Some points:
[ -4   1  -9 -14 -19 -42  -4   1   7 -78 -18  38  -2  23  -7 -10   0  17  41 -47   5 -40   7  15
 -15  -4 -16  65 -31   0 -34  -2 -25 -28 -43  51  51 -59 -31  31   2  55  45 -62 -42 -22  -7 -42]
[ 29  55 -66  21 -14  34  14 -42  36  26  -9  49  -8  19  62   3  24 -53 -27 -38 -33 -69 -68  11
 -25 -24 -10 -41 -18 -52  36 -12  32  30 -34  22 -27  17 -10  27   0 -25   8 -36 -26 -12 -36 -11]
[  45  -47   14   -8  -10  -48  -28   34   -1   -6  -48  -25    3   14    6   12    5   41   -4
   28  -25  -29  -11    0   35   55    8   12  -19   31  -20 -106   53  -57   48  -17  -28   33
   30  -24    8    0   -8   -6   -2   -8  -47   21]
[-22  24  23   9 -18 -53   1 -24  13 -41  19 -41  30  56  25  73 -36  18 -10  65  38  -7  33  39
 -34 -35 -36   4 -34  -8   2 -18  34  46 -21 -27  -2  42   1 -14  36  27  21   0 -27  49  39  11]
[-64  21 -38  -5 -33 -22 -47  13 -29 -17  -1  20 -24 -76  14 -29  -7 -21  16 -70  -8  16  19  70
  -1 -22 -30  -3  26 -49 -21   7 -50  29  28 -56  21 -10  12  11 -29   9 -43  31  -7 -33 -54  41]
[ 32 -16 -28  31 -22   0   8 -80 -37 -23  56  21 -14  -7  22  23   7   4 -81 -19 -14  56  28 -57
  -1  10 -12  19 -36   2 -38  34  41 -14  40  41   9  25  33  -4   5 -17  19  37  26   8 -26  -9]
[ 20  36  58 -18  51 -27  20  29  26 -50   8  27 -16 -12  41 -52   0 -11  45  39  10  53  52  12
  19  58  44 -43  -3  38 -17   6 -28  17  12  24  27  32  13  48  76 -10  -1  10 -11 -65  -4  -6]
[-30  19  59 -31  48  -2 -83  26  -5 -17   4  -4  52 -29  21  29  37  -5 -32 -67  20 -10 -31   9
 -75 -50 100  15 -15  -6  -1 -10   0 -50 -21   8  11  24   4  -9  -5 -35  21 -14  -7  29  13 -16]
[  2 -23  66   7  -6 -29 -17 -91 -32   0 -23 -21  27   0  -3 -35  25  -7  13  34  34  64 -12   4
 -26 -52 -11  50  29   8  -7 -42  23  60 -19  -7 -18 -60  34  55  47 -31 -19 -35   8  75 -23 -49]
[-10  11  34  21 -22  30  15 -15  47  37 -33  50  33   0  -6 -16  -7  48   3 -41 -47  47  23  43
  25   2  24  12   0 -72  -9   5  30 -41  39 -18 -47  -1  22  13   8 -14  19   1  60 -23  46  16]
[-14  68 -38 -14  55 -15  14   0  37  -8  -6 -18   4   9 -31  18  10  53   1  -9  41  59 -88 -50
  43 -11 -14  -4 -23 -16 -37 -18 -35 -46  -1  17  44  10 -31 -15  -1 -27  -8   5  22 -22 -38  54]
[  3 -29   2 -21  55  -1  37  30 -82   8   0  24 -26  70 -34  31  44  -1   9 -32  16   0 -17  32
 -10  11  -5 -40  36 -26  -2  -2  43  -2  12  48  17  15  -8  31  25  13   9 -13  61  90  16  17]
[ -2   7   9 -22  39   6  28 -26   2   6 -41  22  38 -29   3 -17 -49 -55   0 -23  28   0  40 -36
   9  -5 -56   4  36  24  39 -47  60 -43  46   7  34  71 -51   9   8  16   4  23  33  38  -8 -55]
[ 39  36  41 -77 -49 -22  52 -14  -2  66   4  -7 -12  27  12  19  35  -6 -41   7 -36 -44  -2 -33
  36  -3  33  39  -1  -7  -2   6 -22  23  13  -1  -4  29  31  69 -15  33  27   9 -10  48 -44  37]
[-15 -40 -16  47  20 -40 -34 -12 -19 -12 -27 -49  30  29   0 -48   8 -21 -22  17  29  -4   8 -20
  -6 -18  11  10  13 -24  72 -18 -49 -12  30  36 -21   3  50  51 -33  57 -22 -54 -36 -10  62   6]
[ 31  -4   9  12 -65  12 -24  17  11   0 -52 -17 -27 -16 -36 -22  33   6  51 -11  18 -23  10 -15
  41 -43  28 -53 -58  19  14  33 -14  24  43  32  39 -18 -25 -42  29 -19  23  34  37  -3 -13   0]
[  20  -29    6  -18   28   53   42   12  -11  -18  -25   -6  -11    8    0  -12  -47   10 -100
   -1  -19  -17  -21    4  -12  -19    0   11  -10   43    4  -44  -34   31   -8    7  -35   -9
  -46  -12   33   49   10   72   65  -13  -12   51]
[-17 -35   3 -35 -43  15  82  54 -17 -29 -62 -23  -5   2  -2   8  26  31 -46 -32  54   8 -19 -67
 -12   7 -11  44   9 -24 -10  20  48  21  -2 -19   4  26  20  25  19 -56 -23 -57  23 -29  23 -63]
[-27  -5 -18 -50 -48   7 -11 -42 -32  50  59  -8 -50 -32 -52 -52 -11 -15 -12  51 -13 -42 -21   6
 -27 -42  -3   8   1 -43   6 -14  29 -31  -9  -2  31   9  -8 -26   7 -29  46 -26 -31 -56  45  23]
[-17 -54 -17  -9   5  31 -23 -11  36 -32 -16   6  94 -54  28   4  54  29  27  35 -26   4 -39  13
  23  52 -21  -5  23   1  10  34 -17  17 -12  20  58   8  -7 -19  -8  30  37   0 -18 -23  17  59]
[ 41 -11  -8  20 -14 -25  53 -20  39 -12   4  42  -2  18  -3 -35 -24 -11  39  41  26  33 -12  38
 -47  11  66  25 -43  32  16 -15  14 -14  -4 -59  91  -5  29  18 -56 -34 -31 -28  59   0   4  10]
[ 43 -25  12   3  22  29 -23  26  16  15  44  11 -38  22  -6  41  14   0  -8  35  30  -9  53  24
  35  14 -15  21  -2 -24 -17 -56  26  62  83 -27  20 -61 -30  34 -65 -29 -10  34  -6 -30  45 -41]
[-33 -25 -61 -16   0 -10 -22  14  21 -13  28   3  21  37  31 -51  43  21  44  16  33  20 -25  15
   5   8   3 -27 -29  89 -26  50  -1 -29  62 -70 -35  24 -16  67   5   0  50 -24  45   4   8 -63]
[-28 -18 -24 -27  23  52 -13   6  41 -30 -36 -49 -17  -6 -26  37 -64 -48  17  32 -36 -15  16  37
 -11 -12  10 -17  -5 -41 -31  54 -20 -17  30 -20 -10 -53  69  -8  33  14 -27   8 -59  22  -9 -42]
[-22  -3  25  37  29 -48 -44  20  15   0 -48  55 -47   5 -37   5 -24   6 -36  45 -24  22  14 -55
 -45  -8 -42 -18 -12  -7  22  27  18  12   3 -25 -22  -6 -27   1 -25  30 -10  31 -50  30  -1  11]
[ 39  64 -15  17  -3   8  -9 -30   8 -30  16 -73 -34 -12 -18 -26  31 -60 -53 -27 -51 -41  57   9
  18   7 -10 -29  61 -32 -18  10 -30   5 -48 -62 -12 -43 -30 -50 -44  -6  26 -59  23   2  21  -2]
[  6   8 -35  32   7  32  30  27 -19  14  10 -13 -53 -25  14 -22  24  14  48  33 -45  75  11  -6
  -7 -23  70  21  -5 -13 -17 -34  56  54   0   3 -13  33 -32   0 -17  45  -1 -14 -27  52  15 -34]
[ 15 -70  30  17  43 -22 -31   1   0  -7  40  -1 -12  28 -16  26 -30 -18  93  17   2  18 -12   0
   8  29  13  15  23 -46  44  58 -52  44  -1 -65 -12 -18 -25 -44  53 -13  13   8   7 -72 -55   9]
[-39  12  10  -9 -13  45  -2 -36  13  -3  38   9 -35 -59 -27 -21 -23  15   0  -2  53 -22 -30  13
 -12  86  46   2  -6 -16  22  -4 -72   1  13  -4 -19 -29  21 -37 -13  29 -11 -16 -25  25   8 -51]
[ 10  68 -12  46   1   0  14  36 -34  53  17 -19  21  28 -44 -81 -10  22 -60  14   4 -22  -8  51
   8  35 -34 -14   4 -28  20  31  31  14 -39   6  17 -24   8 -11 -30 -11  31  67 -55  -7 -39 -49]
[-15  -4   9 -10  14 -21  35 -28 -64  39 -29 -30   1 -52  44  54   6 -20  12  14   5  43  13  28
 -20 -10  -6 -44 -52  16  22  20 -25 -60  -4   4 -19 -61 -30 -15 -35 -18  31 -37 -58 -46   0  -1]
[ 41   7 -18  31  35  74 -34  10   9  74  -3  -2 -11   9  22   9 -12  43 -22  10  45 -25  89 -22
   0  -9 -23 -13  24  28 -29  26   1 -12 -38  11  28  20  -8 -24  19  34 -36 -22  33  -6 -52  59]
[ 11  11  -9  28 -55  65   3  43 -44  10  52   8  61  -3 -59  31 -19 -17  -4  19 -35 -18  59 -42
  -9  44 -18 -28 -32   6   5 -33 -40  18  -6   5 -15  14 -42  48  12 -35 -41   7  -1  25 -12  40]
[ 11   2  -4   4 -54  26  34  15  47  -2  14 -18 -10  -6  26   8  80 -17  41 -41  42   5 -21 -32
 -49  17 -17   4  20 -19   3  -3  75 -65 -21 -10 -20 -20   9  18  22  20 -16  72   2   9   0  26]
[-26 -35 -49 -39  31 -16  18 -33  46  29 -24  43 -12   1 -27 -14  58  24  27 -28   0 -14  37   4
   0   1  14  25 -37  16  30 -24 -23   7 -84  -3 -17  44  32   4  -7 -61  39  39   5 -11  20 -22]
[ 24   2  50 -25  -3  14 -29 -37   0  13  18 -20  28  -4 -19   2 -58   8  54 -87 -22  -2 -49 -16
  -4  -5 -31 -70 -23  39 -33  30  -5  47 -29  -2  -7  18  19 -37 -63  23  -2  -9 -45 -33  14   7]
[-75  -4  24  85   8 -35  22 -23   0  27 -26  14   6  21   6  58 -16  15 -23  -9  15 -52 -14 -33
  -2 -29  33  -8  91  37 -60 -30  -1   6  14  25 -13 -16 -11  14   0  -6   2  17  -7 -19  12   9]
[-46  -4   1 -13 -20   3 -32  47   5 -11 -29 -21  11  25 -35  29 -40 -85 -14  12  37  56 -18  24
  13  22  -1  31  12  64  -3   8  36  25 -21  62 -61  17  12 -31 -41  -6  14 -47  -9  -6  -2  70]
[ 79  -6   7  62 -22 -13   9  28  46  10  49   4 -69 -52 -69  44 -19  39 -11  30 -39  21   8  59
  41 -48 -38  -9  55  65  57  17 -35  -1  41 -16   9  16  14  16  42   3 -16 -20 -15   4  13 -26]
[-73  24  36  18  13 -27 -32  43   5   4  61 -12 -14 -39  37  -8 -29 -16  38  28 -61 -26  -7 -24
  35  -1 -35  -8 -27  -7  36 -17   2  -1 -29  11   0 -80  75 -18   0   6   2 -17  57   6  17 -37]
[ 23 -26 -22 -34 -27 -90 -17  15 -17  68  -5  -7  53   2  27  11  -7 -34 -48   4  -1 -15 -28 -16
 -13  16  10  12  -2 -52 -48  10 -10  -6 -48  51 -27  33 -37 -29  11  48 -63   2  35  21  47 -58]
[ 67  67 -67  -8 -21  37 -35  15 -63 -23 -21  12  -1   3  47  43 -79  38  14   4  -3 -16  10 -53
  36  24  -7  18  64  23  29  10 -22 -10 -11   5   1  -2  -9 -19  16 -38  27  72  29  -7  27  58]
[-45 -38  -2 -53   6  -8  10 -19  11 -25  24   5  16  63  50 -42  -4  17 -25 -63 -26   9 -11   6
  22  12  18 -25   3  36  20  18   2 -31  -3   9   6 -26 -40 -59  36 -18 -84  -1 -57  24  14  45]
[ -8   6  27   6  47  39  52  19 -27 -62  16  20  18  -5  19 -25  47   3  44  15 -24 -51 -23  12
   9 -47 -28  33  -8  -5 -28  37 -45 -22  -3   5 -33  40  15 -45 -61  -2 -52  19   1  -3 -41   0]
There is one direction along which these points spread out most. Take the direction at right angles to it along which they spread out most. Go by this last direction. Where along it does each point below lie, from 0 to 99? The average is 50, and the first point in the table lies past the average. One standard deviation of the points above along it is 16.
[-39  12  10  -9 -13  45  -2 -36  13  -3  38   9 -35 -59 -27 -21 -23  15   0  -2  53 -22 -30  13
 -12  86  46   2  -6 -16  22  -4 -72   1  13  -4 -19 -29  21 -37 -13  29 -11 -16 -25  25   8 -51] 64
[ -8   6  27   6  47  39  52  19 -27 -62  16  20  18  -5  19 -25  47   3  44  15 -24 -51 -23  12
   9 -47 -28  33  -8  -5 -28  37 -45 -22  -3   5 -33  40  15 -45 -61  -2 -52  19   1  -3 -41   0] 53
[-10  11  34  21 -22  30  15 -15  47  37 -33  50  33   0  -6 -16  -7  48   3 -41 -47  47  23  43
  25   2  24  12   0 -72  -9   5  30 -41  39 -18 -47  -1  22  13   8 -14  19   1  60 -23  46  16] 51
[ -4   1  -9 -14 -19 -42  -4   1   7 -78 -18  38  -2  23  -7 -10   0  17  41 -47   5 -40   7  15
 -15  -4 -16  65 -31   0 -34  -2 -25 -28 -43  51  51 -59 -31  31   2  55  45 -62 -42 -22  -7 -42] 76
[  3 -29   2 -21  55  -1  37  30 -82   8   0  24 -26  70 -34  31  44  -1   9 -32  16   0 -17  32
 -10  11  -5 -40  36 -26  -2  -2  43  -2  12  48  17  15  -8  31  25  13   9 -13  61  90  16  17] 46
[ 23 -26 -22 -34 -27 -90 -17  15 -17  68  -5  -7  53   2  27  11  -7 -34 -48   4  -1 -15 -28 -16
 -13  16  10  12  -2 -52 -48  10 -10  -6 -48  51 -27  33 -37 -29  11  48 -63   2  35  21  47 -58] 53
[  2 -23  66   7  -6 -29 -17 -91 -32   0 -23 -21  27   0  -3 -35  25  -7  13  34  34  64 -12   4
 -26 -52 -11  50  29   8  -7 -42  23  60 -19  -7 -18 -60  34  55  47 -31 -19 -35   8  75 -23 -49] 80
[-22  24  23   9 -18 -53   1 -24  13 -41  19 -41  30  56  25  73 -36  18 -10  65  38  -7  33  39
 -34 -35 -36   4 -34  -8   2 -18  34  46 -21 -27  -2  42   1 -14  36  27  21   0 -27  49  39  11] 55
[ 20  36  58 -18  51 -27  20  29  26 -50   8  27 -16 -12  41 -52   0 -11  45  39  10  53  52  12
  19  58  44 -43  -3  38 -17   6 -28  17  12  24  27  32  13  48  76 -10  -1  10 -11 -65  -4  -6] 58
[ 11   2  -4   4 -54  26  34  15  47  -2  14 -18 -10  -6  26   8  80 -17  41 -41  42   5 -21 -32
 -49  17 -17   4  20 -19   3  -3  75 -65 -21 -10 -20 -20   9  18  22  20 -16  72   2   9   0  26] 50
[-15  -4   9 -10  14 -21  35 -28 -64  39 -29 -30   1 -52  44  54   6 -20  12  14   5  43  13  28
 -20 -10  -6 -44 -52  16  22  20 -25 -60  -4   4 -19 -61 -30 -15 -35 -18  31 -37 -58 -46   0  -1] 64
[ 31  -4   9  12 -65  12 -24  17  11   0 -52 -17 -27 -16 -36 -22  33   6  51 -11  18 -23  10 -15
  41 -43  28 -53 -58  19  14  33 -14  24  43  32  39 -18 -25 -42  29 -19  23  34  37  -3 -13   0] 43
[-14  68 -38 -14  55 -15  14   0  37  -8  -6 -18   4   9 -31  18  10  53   1  -9  41  59 -88 -50
  43 -11 -14  -4 -23 -16 -37 -18 -35 -46  -1  17  44  10 -31 -15  -1 -27  -8   5  22 -22 -38  54] 42
[ 39  64 -15  17  -3   8  -9 -30   8 -30  16 -73 -34 -12 -18 -26  31 -60 -53 -27 -51 -41  57   9
  18   7 -10 -29  61 -32 -18  10 -30   5 -48 -62 -12 -43 -30 -50 -44  -6  26 -59  23   2  21  -2] 39
